Where one turn sends some rows of the set: a few examples, then the rows asked:
gol: [-10   1  -9   2   4  -3  11 -10  14   6  -6  -5 -16   8  10   6  -7  13
  -7  23  -2  -1 -18  -5  14  -4  -3  12 -10   4 -16   1  -9  15  11  -8
   5  -2   1]
tulev: [-22 -17  -6 -19   8   3 -13  -8  -3  13   3  -7  -5  -6 -11  -3   1  -4
   7  10  -3  -1 -11   4  15   6  -1  -3 -12   6   1  -2  18  -4  -5  -8
  11  -9   2]
Bof: [ 18   2   9  -6  -4   3   2  -6   8   2   1   6  -7   8  -1 -13  -6   6
  -2  -8   9  14   9   7  -6  -1   8  -2   0   5   6  10   0 -35   1  -1
   3   4   1]
fevuv: [ -1  -1 -11  19   0   2   5 -19  20  -7   2 -18 -16   6  -2  -5   6   6
  11 -12   9  10  -2  22  14  14  -2  -1 -10  -7   4   2   4  -2   8 -11
  -2 -15 -13]
zak: [ -3   6 -14  -2  -5 -14  10   1   9  15   3 -13  -2  -3 -11  -9 -17  17
  -8   0  -1  -2  10  -6   7  11 -13 -12 -11 -15  20  21  12   9   6 -14
  -2 -11   4]
semeb: [  6   0   1  -7  -9   6   8   6 -13  -9   6   7 -11  -8  -5  19  -6   7
  -2   7  -5  -1 -15  -3   6  -6  -4  -7   5  14  11  22  16  -8  -5  10
   3   3 -14]
Rimu: [ -2   6  13   4   7   0 -13  -3   7   1  -9 -25 -10  -9  -8  -7   8   4
 -14   6   1   3  -9  -5  -2   5 -10  -1   9 -12   9  10  13   0   9  15
  -9  12   9]
kevi: [  3  15  -1   5   2  -9  16  -9  -9   5   2   4  15 -17   8   4   4 -12
   1   6   5  -1   3  -7   9   0   2   0  -1   3  14  -8   9  13   2   3
 -14   7  -1]
kulok: [  1  18  -6   2   6  -9  13  -3  -2   8   4   1   7 -10  -1  10  -1 -14
   7   9   8  -6  -3 -10   7   1  -2  -2 -11   6  10  -8   8  21   0  -1
  -8  15  -7]
Ser: [ -1  13  13   0  14  -1 -14  -7  10   6 -10 -24 -14  -1  -2  -9   7   1
  -9   9   3   2   0  -5   4  -1  -7  -4  11  -9   7  10  16   0  12  10
  -9   8  14]
Pivev: [  9  -2   3  -2 -13   1   2   9  -7  -3  -5  17  -8 -15 -10  15  -6   8
 -10   2  -1   1 -17   5   5  -2  -3  -4   0   9  16  18  13  -7 -12   6
   0  -5 -20]
lefo: [  7  -7   0  -2 -10  10   1   2 -12  -8   5  11 -10 -14  -4  19  -1   9
  -6   1  -8  -6 -16   3  12  -4  -6  -3   2  11  17  22  10  -4  -4   6
  10  -3 -14]
Sak: [  7  11  -6  -1   5   4 -13 -25  10   7  18   2  -4   1 -15  -4 -15   8
 -14   6  -5  13 -11  15  17  -6  14 -15  13  -3  15  10  14   9  -3  -7
   6  -4   2]
remes: [-18 -17 -10 -19  10   3 -16  -5   6   9  10 -14 -10  -4 -13  -1  -1  -2
   5  14  -4  -6 -11   5  16  11  -5   1  -9   9  -3   7  20  -9  -2  -6
   8  -7  -1]
fevif: [-12  10 -18   4   4  -3  13  -8  19   7  -3  -5 -23   7  11  -6  -9   9
   0  11  -3   1 -19  -4  13   4  -3  14 -12   4  -8   3 -10  15   9 -11
   9   6   4]
teg: [ 16 -12   3  -4  -3  -3   5 -14   7   2  -5   5   1  11  -4 -11  -9   8
  -3  -2   8  13  -3   5  -1  12   1  -6  -1   1   5  16  -6 -36   6  -5
   0   2   0]
Kuzap: [ 11 -16   8   6  -5 -20 -11  -4  17   2   1  -1 -18  -8   2  -7  -2 -16
  -7  -4 -17  -8  -6   4  -2   6   1   4   5   3   7  12   0   7   0 -18
  13  -5  10]
timil: [  7 -12   7   1  -5 -20 -11   0   9  -3   1   5 -16  -5   2 -11 -10  -8
  -9  -2 -21  -4  -5   0  -5   9  -1   5   6   0   7  11   2   8  -1 -14
  21   1  12]
Noge: [  7  -3 -19  16  -1  -2   0 -20  23  -6   0 -11 -15  -5  -3  -4   6  10
  12 -11   4  10  -3  17  23  18  -2   0 -17  -1  13   8   4   4   9  -9
 -10  -7 -14]
Nemin: [ -2  13  -4   3   2  -5  12 -12  -4   2   2  14  11 -10   4   6   0  -9
   2   6   1 -10  -3  -7   2 -11  -4  -2  -8   0  13  -5   8  20  -5   2
 -15  11   6]
favu: [ 12  -2   5  -6  -7  -4   4  -5  11   4  -4  10   4  11   1 -17  -3   8
  -8  -7   4  10   2  12  -3   5   6   4  -2  -1  -3   7  -4 -32   9  -7
  -3   1   3]
lesi: [ -8  -2 -14   4   0  -5  16 -12  18   8   1 -12 -19   1  12  -4  -4  14
  -6  16   4   6 -22  -5  12  -2   0  12  -6   8 -12   0   1  23   3  -5
   0   1   5]
gikan: [  3   8 -13  -1  -4 -15   3   6   3  21   9 -12  -1  -5 -18 -15 -15  11
  -1  -2  -3  -4   7   2   6  14 -12 -13 -13 -15  20  17  12   4   8 -11
   1  -6   1]
vusuf: [ 12  -3 -17   7  -6   5   3 -18  25 -10   0 -12 -24   6  -5  -6   1   6
   9 -19   0  16  -3  19  10  17   1   1 -13  -3   7   6  10   2   8 -11
  -3  -4 -12]
dema: [  5  -6 -20   9  -5   2   1 -23  19  -8   5 -15 -13   3  -2  -6   8   4
  11 -14  -5  12  -2  19  20  15   2  -6 -13  -5  12   3  13  -2  11 -10
  -9  -6 -15]
met: [ 15  -1   7  -6  -7  -5   2  -1  12   7  -3   4   2  10  -2 -13  -4   8
 -14   1  10  14   8   5  -5   6   3  -5  -4   3   1   8  -5 -32   7   0
   5   4   2]
kad: [  6  16  -7  -1   6 -11  10  -9  -5   8   1   4  17  -9   0   7   0 -10
   2   3   5   0   1 -11   6  -1   8   0  -7   1  12  -6   9  22   5  -1
 -15   9   2]
tade: [-13   4 -12   7   4  -3   6  -5  22   3  -6 -10 -21   0  10  -3  -5  16
  -5  18  -4   3 -19  -4  10  -9  -2  17  -9   6 -10   3  -7  11   8  -9
  10  -1   4]
Galin: [  7   7   0  -2   4   9 -10 -23   8   7  14  -3 -11  -6 -15  -2 -17   3
 -13   4  -9  15  -5  13  17  -7  13  -8  11   0  20   7  19  19  -2 -10
   4  -2  -1]
Fusa: [ 12 -12  -2   3 -14   9   1   1  -9 -10   3  12  -8 -11  -5  15  -4  17
  -7   7  -3   3 -11   6   6 -10  -3  -5  -2   8  11  22  17  -5  -7   7
   8   0 -16]

gol turns into Noge
Rimu turns into tulev
Where do these go?
Bof turns into semeb
lefo turns into kad
lesi turns into fevuv
Ser turns into remes

